In the rows, zero is written as 128.
Families of rows that turns and mirrors carry onto each other, the same ones carrying the whole set onto itself: the rest of each named row's family, in list order
4 families of 8 rows
Fus: 130	138	130	87	108	96	132	151
pudod: 136	130	132	84	111	105	135	149
sak: 135	136	133	91	114	128	131	158
lubu: 111	135	119	108	75	119	138	155
tifa: 98	121	119	111	96	114	147	140
Bidi: 140	133	119	110	122	118	142	157
Fiz: 130	143	118	115	119	105	137	159
Ker: 147	133	121	97	113	112	141	156
Besiz: 117	135	117	120	89	125	160	149
tirek: 131	148	122	95	110	121	132	166
dezi: 107	112	128	108	92	129	141	140
Kabas: 103	129	110	113	85	121	142	154
tofir: 98	123	126	114	88	116	136	144
bim: 132	137	133	103	112	94	130	150
buki: 117	118	135	104	80	129	138	144
zabi: 112	118	113	108	89	134	147	149
Vakur: 121	123	129	115	94	131	160	141
rusid: 127	136	133	115	122	101	131	150
lebu: 107	118	111	107	97	126	154	143
kono: 106	127	133	109	78	115	133	146
Duv: 140	134	122	84	110	108	139	155
luza: 101	125	108	111	96	117	151	146
Fuf: 137	126	133	109	125	115	136	147
Vel: 112	125	139	119	93	119	153	135
Lubi: 133	141	119	88	107	101	136	157
tar: 121	124	119	104	78	133	144	153
viz: 125	138	144	94	114	116	125	153
tetup: 107	138	127	123	89	112	153	144
Lale: 121	150	132	98	109	110	125	161
Zub: 137	145	118	103	109	99	136	160
Pip: 142	126	136	97	116	108	135	147
kotes: 103	113	121	107	99	122	150	137

Which other rows belong to the same family as buki? lubu, Bidi, Fiz, rusid, kono, Fuf, tar
Which other rows belong to the same family as Lubi? Fus, pudod, tifa, lebu, Duv, luza, kotes
Which other rows belong to the same family as Besiz? sak, tirek, Vakur, Vel, viz, tetup, Lale

Families of rows that turns and mirrors carry onto each other, the same ones carrying the whole set onto itself: the rest of each named row's family, in list order
3 families of 6 rows
zufof: 114	117	123	125	137	125	145	156	130	131	141	125	134	131	134	137	128	112	111	147	130	116	134	134	114	148	121	134	121	124	135	156	126	138	128
ziru: 139	117	128	137	117	138	139	127	143	144	129	139	118	145	126	128	126	141	133	112	130	128	124	120	132	103	135	127	139	146	120	116	129	126	146
rovuv: 145	126	126	139	128	123	131	134	140	139	142	146	119	140	136	139	122	127	133	111	136	112	132	125	116	111	134	131	141	155	124	111	127	131	145
vikuv: 138	131	123	145	128	124	121	131	145	148	140	146	112	127	140	139	116	133	129	106	131	120	128	118	124	115	124	127	135	152	118	124	134	124	150
keva: 141	127	137	138	114	135	122	128	121	120	128	115	132	116	157	142	128	105	135	123	144	128	124	135	137	119	121	133	114	141	126	141	130	141	106
gif: 136	125	131	135	111	133	111	117	132	131	139	113	127	123	148	143	135	106	132	122	148	124	121	135	139	117	119	134	116	140	121	150	121	140	120
Tur: 122	122	110	132	129	116	128	122	167	135	101	123	151	121	134	138	102	131	129	133	129	124	118	132	126	125	123	121	131	121	124	129	119	110	124
pivi: 131	128	129	112	102	111	109	122	138	126	121	119	143	123	138	113	143	139	125	114	113	122	108	119	138	138	141	141	130	122	124	135	123	142	116
kidu: 114	117	124	128	131	143	158	149	138	139	145	126	131	121	136	138	115	120	122	141	117	129	131	143	125	132	126	126	134	127	128	161	138	132	121
fulod: 116	134	112	131	134	110	124	138	155	131	104	138	158	114	142	135	107	135	121	135	126	119	116	126	124	138	124	128	124	141	129	115	126	116	125
zim: 134	118	120	121	112	109	131	134	148	131	113	116	152	121	130	107	138	130	132	121	116	122	112	120	130	130	141	127	148	111	116	144	116	139	113
gusaf: 130	132	135	130	115	150	132	126	124	140	125	106	132	125	153	136	127	108	135	123	137	134	129	145	140	115	125	126	125	130	108	144	126	144	111
lud: 126	137	143	137	127	122	151	128	125	132	125	130	120	137	123	108	122	128	98	130	117	135	138	127	129	126	136	116	137	119	120	115	111	125	135
Paged: 112	119	118	125	129	133	149	152	126	118	146	124	129	123	137	140	118	120	118	147	125	116	124	138	117	141	129	142	123	128	139	149	135	140	118
sozim: 128	141	145	127	126	114	136	137	119	116	146	127	121	128	131	108	122	119	103	130	121	123	136	129	132	133	136	123	138	133	120	113	102	128	143
pinib: 133	130	117	121	110	103	115	126	137	125	122	130	146	108	135	110	140	132	134	116	110	118	116	120	136	135	139	146	144	123	119	130	123	140	110
vuvir: 122	126	121	135	137	108	121	135	161	135	105	141	144	121	141	136	110	139	120	134	121	121	119	127	116	142	116	126	114	129	136	126	137	117	125
ril: 121	145	138	120	126	116	135	142	114	133	138	122	123	132	136	112	127	124	99	118	117	125	137	118	131	143	139	126	136	125	113	120	108	133	145

Which other rows belong to the same family as keva? rovuv, fulod, Paged, sozim, pinib
Which other rows belong to the same family as gusaf? ziru, Tur, kidu, zim, lud
Which other rows belong to the same family as gif? zufof, vikuv, pivi, vuvir, ril

